Each row is where one point has got to under a steady rotation. How many steps took it there?
The counts run from 0 to 403.
[ -2 -19  39 -11   3 -18 -16 -17  10   8 -24  12 -24 -11   1  13 -23  24
  -1  13  -5 -25  37 -17 -18   1  11  11  30 -35  18   0 -18  19 -52  22
  26 -13  35 -23  11  -8   1   0   6  12 -12 -18  21]
45
[ 20 -37  43 -31   5 -24  -1 -17  -8  10 -17  13 -23   1  23  19 -23  26
   4  12 -22  -9  14 -24 -23 -18  10   8  21 -21  18   8 -18  20 -43  30
  21 -22  18 -15  13 -20 -13  -2  17   6  -5 -14   5]
199
[-23 -19  26 -23  28 -47 -26 -20  17  15 -21  31   2 -13   9  10 -13  26
 -18  -4  -2 -18  17 -14 -25 -13  24   3   6 -22  18   5 -19   5 -39  27
  13 -20   9 -37  18 -23 -16  -9  12  11 -11  -1   2]
31
[  0 -38  28 -18  13 -28 -23 -21  -5  14 -28   3   1 -19  21  -7 -10  32
   2  16 -19  -9   4 -19 -29 -13  14   4  24 -30  17  11 -10   4 -38  31
   4  -5  21 -25  22 -23   3   9  30  14  -5 -20   9]
87
[ -8 -21  18 -22  15 -27  12 -26  13  21 -25  -7  -4 -11  -2   1 -26  28
 -18  11   2 -13  24 -19 -24 -16  10  -3  35 -37  10  -2 -10   6 -32  28
   8  -8  41 -34  29 -21  -7  -6  26  14  -3  -3   1]
115
[ -7 -24  36  -7  28 -30  -7 -21   9  10 -20   9 -14 -19  -7  -1   0  31
  -2  11   3 -13  12 -12 -16   5  21   1  29 -40  28   2  -6  18 -49  14
   3  15  29 -35  25 -20 -10 -13  26  -5 -17   3  10]
104
[  1 -28  28  -8  13 -27 -22 -19 -10  10 -34  19  13 -17  15   6 -15  37
  -6  16 -16  -1  12 -16 -25 -23  14  12  17 -25  11  -3   0  -2 -53  26
  18 -10  10 -16  34 -14  -8   4  26  11  -3 -22  10]
85
[ -7 -18  19 -29  14 -24 -14 -17   7  12 -22   4   1  -5   2   3 -39  25
 -17  -7   5 -17  21   1 -26   9  19   6  32 -36  22   0 -20   1 -53  31
   2 -27  22 -20  18 -18  -8  -3   9  12   1 -16  13]
263
[ -5 -15  24  -6   5 -34 -16 -22  13  18 -23  21  -6 -22   7   2 -13  29
   2  22   8 -19  15  -9 -34  -1  30  12  32 -26  26  17 -11  18 -49  26
   0  11   8 -36  13 -34  -1  -7  25   3 -13 -13   2]
97
[-18 -19   9 -24  31 -39 -15 -16   7   9 -19  13   7 -14  16  11 -10  33
 -18   8  -3 -14  17  -8 -15 -15  30  -1  18 -22   9  -3 -19   5 -34  33
  16  -7  17 -42  35 -24 -26 -19  17  11  -8  -6   0]
367
[-13 -23  38 -10  23 -27 -11 -14  -2   0 -25  14  -2 -17   4  19 -14  26
 -25 -15  -9  -5  17 -27 -17 -23  24  15  19 -16  15  -9  -1   1 -58  16
  18 -28  23 -23  20  -4 -24 -12  12  11 -15   2   5]
222
[-14 -17  18 -36  18 -42  -3  -9   4   5 -25  14 -23  -8 -13   6 -27  39
 -19  -1  -3 -14  26  -8  -8   9   6  -3  27 -29   2  -4 -24   6 -48  23
  19 -26  19 -26  24 -20 -26 -14  13   9  -9   5   1]
186
[  3 -24  36   1  16 -35 -15 -30  12  15 -20  28   8  -8  11   8 -17  30
  -7   3   6   3   2 -24 -35 -19  27  27  14 -23  31  -8   5   4 -50  18
   4 -15  10 -14  20 -13 -14   1  28   8 -17   0  -9]
283
[  5 -25  26  -8  12 -36   7 -28   7  16 -15  26 -23 -10  14   8  -8  31
  -8  20   4  -1  13 -26 -18 -27  28  16  17 -19  21   0 -12  24 -41  28
  19 -12  10 -32   6 -20 -22 -12  18   6 -22  14 -16]
173
[-16 -22   9 -27  12 -29  -7 -17   6  11 -23  -4 -12 -14  10   6 -15  30
 -13  15  -2 -23  25  -9 -15  -3  27  -4  36 -26   8   4 -25  16 -41  36
  17  -4  30 -40  19 -26 -11 -13  13  11 -10 -14   5]
373
[-11 -23  32 -25  22 -36  -8 -24   9  11 -18  15 -13 -11   8  31   2  31
   1  12 -10 -20  27 -24 -23 -23  26  -7  22 -18  17   5  -7  17 -26  18
  18   2  25 -32  27 -20 -19 -19  28  10 -13   0   5]
364
[-11 -13  29 -13  16 -38 -15  -5   8   6 -18  29 -10  -8   9  19 -21  26
 -22 -12   3  -8  12 -11 -21   6  28  21  24  -8  24   6 -15  12 -65  20
   8 -19   1 -22  17 -26 -24 -23  13   2 -11  -6  -5]
212
[ -8 -35  37 -16  24 -47 -30 -20   8  13 -19  29 -18 -17   8  -4   3  32
  -3   0  -8 -10   8 -25 -23 -10  15   7   5 -24  25   6 -17  14 -42  21
  10 -13   4 -27  16 -20 -16  -1  21   6 -21   5   0]
26
[ -3 -17  32 -18   6 -33  15 -28  -5  18 -24  18 -15   5   5  23 -12  29
  -6  13  10 -16  22 -25 -21 -19  27  14  38 -21  20  -3  -7  26 -38  27
   4 -10  15 -14   8 -15 -25 -21  24   5  -8   0 -12]
398
[-10 -32  18 -12  23 -34 -26 -21   2   6 -27  10 -12 -25  -4 -13 -12  32
  -7  13 -12  -3  21 -13 -23  -7   7  -1  15 -38  14  -6  -5  -3 -55  22
  15 -12  19 -25  28 -12  -3  13  22  13 -18  -2  12]
301
[ 11 -16  43 -10  17 -30 -14 -25  21  10 -18  28   8  -5  12  17 -24  35
  -8  -2   0   3   0 -25 -31 -15  23  25  13 -21  31  -2   6   1 -45  15
   6 -18  19 -11  29 -13 -17  -6  30   9 -15  -3  -2]
282
[  4 -16  30  -9  17 -35  16 -13   9  16 -27  35  -3  -3   5  21 -28  38
 -20   7   5  -4   4 -18 -16 -23  16  21  26 -21  16  -1 -12  13 -42  27
  13 -16  10 -25  26 -23 -28 -20  18  -2  -2  -1 -16]
393
[ -7 -17   9 -32   5 -37   0 -14  13  21 -19  -5   1  -8  16  14 -30  31
 -20   6  -2  -5  14 -22 -23  -6   8  12  26 -28  12  -7 -15   2 -40  31
  14 -19  31 -22  36 -24  -6   4  32  18  -4 -16  -7]
340
[  0 -15  20 -19   8 -21  -7 -17  13  -1 -24   4 -11 -13   9  20 -31  36
 -15  18  -4 -19  26  -3 -10  -1  27   8  32 -21   6  -2 -21  10 -42  27
  30 -11  37 -36  31 -16 -17 -19   9   7  -9 -12  14]
375
[  6 -20  51 -14   6 -27 -13 -21  11  11 -26  35 -28 -13  -9   9 -18  39
   9   8  -4 -29  19 -16 -28  -4   7  11  23 -22  16  14 -13  17 -39  18
  11 -13  11 -22   3 -16  -7  -9  22   8 -13   3  11]
243
[ -6 -20  34 -29   2 -44 -21 -11  21  13 -19  22 -19 -20   2   7 -19  37
  -6  -5 -10 -17   7 -22 -31   9   8  12  13 -11  16  18 -21   6 -43  16
   9 -20  12 -26  16 -33  -4  -3  32  12 -16   0   2]
21
[-11 -10  22 -28  14 -30 -23 -26  19   4 -21   5  -8 -17 -15   7 -21  38
  -8   4   0 -19  30 -10 -32  10  13  -5  24 -27  13  -4  -4  -8 -41  12
  14 -15  30 -27  32 -13  -6  -7  28  21 -19   1  14]
297
[ -9 -18  16 -17   2 -35   5 -23   6  25 -23   0  -7  -8  12  20 -19  17
 -10  16  -2   0  31 -33 -25 -22  10  12  27 -29  12 -11  -7  10 -50  25
  20 -16  29 -17  27 -19  -4   4  27  16  -7 -17  -6]
338
[  2 -25  26 -28   2 -35   0 -14  -1  21 -19  21 -13  -3  25  17 -28  24
  -6  13 -13 -14  15 -18 -30 -17  12  13  23 -12  15  17 -26  14 -49  37
  12 -25   5 -23   7 -30 -14  -4  13   8   2 -15  -5]
201
[ -5 -34  24  -8  15 -29 -22 -19  -9  13 -30  10   7 -19  18  -3 -11  33
  -4  18 -18  -1   9 -15 -27 -17  12   8  21 -29  16   3  -4   2 -52  29
  11  -6  12 -24  26 -22  -2  11  25  13  -7 -20   6]
86
[ -5 -19  20 -28  12 -41   9 -26  22  17 -13  15 -26 -12   7   5 -14  31
 -13  10   9 -16  11 -19 -18 -11  27   5  27 -21  19   5 -22  19 -27  32
   8 -10  19 -39   7 -29 -21 -19  25   7 -20  13 -13]
175
[  3  -4  16 -15 -13 -39 -11 -15  13  11 -25  21  -9 -11  15  23 -25  43
  -8  18  -4  -5  14 -16 -29   3  15  22  25  -8   6   5 -14   2 -50  21
  28 -13   8 -14  33 -29 -11  -6  31  11 -15 -15  -7]
349
[  7 -37  27 -15  16 -30  -2 -10   9  10 -17   5 -28 -27  12  -4 -14  30
  -9  15 -18   5   1 -23 -19  -6  11   7  15 -21  16  11 -19  15 -50  22
  19  -4  24 -38  21 -29  -9   2  28   4 -19   1   1]
164
[ 12 -26  34 -10  14 -32   3 -26  11  10 -14  24 -24  -9  11  14 -12  38
  -4  20   0   2   6 -25 -17 -25  29  18  15 -22  20  -5 -10  18 -41  25
  22  -9  18 -30  16 -12 -25 -12  19   2 -24  11  -9]
172
[ 17 -29  24 -22   3 -21   4 -31   2  12 -24  -7 -14  -7   5  -5 -26  42
  -1  24  -2  -7  14 -17 -17  -5   9   9  35 -44  18  -9 -11  11 -39  32
  13 -10  34 -22  23 -13  -9   3  26  10 -11  -6   1]
121
[ -4 -25  25 -21   6 -27 -23 -18   8   3 -25   4  -3 -21   8  -7 -28  38
 -28  -4  -9 -12   3 -14 -15 -12  23  18  27 -23   7   2 -15  -6 -41  37
  15 -37  28 -33  16 -12 -17  -3  17  16 -15  -2   2]
230
[  1 -17  20  -9  10 -35   9  -8  19  18 -18  29 -15 -21  10  12 -28  30
 -18  12  -7   0   7 -18 -26 -25  18  16  11 -12  12  11 -16   9 -44  25
  22 -12  14 -42  21 -36 -16 -13  25   9 -14   5  -8]
168
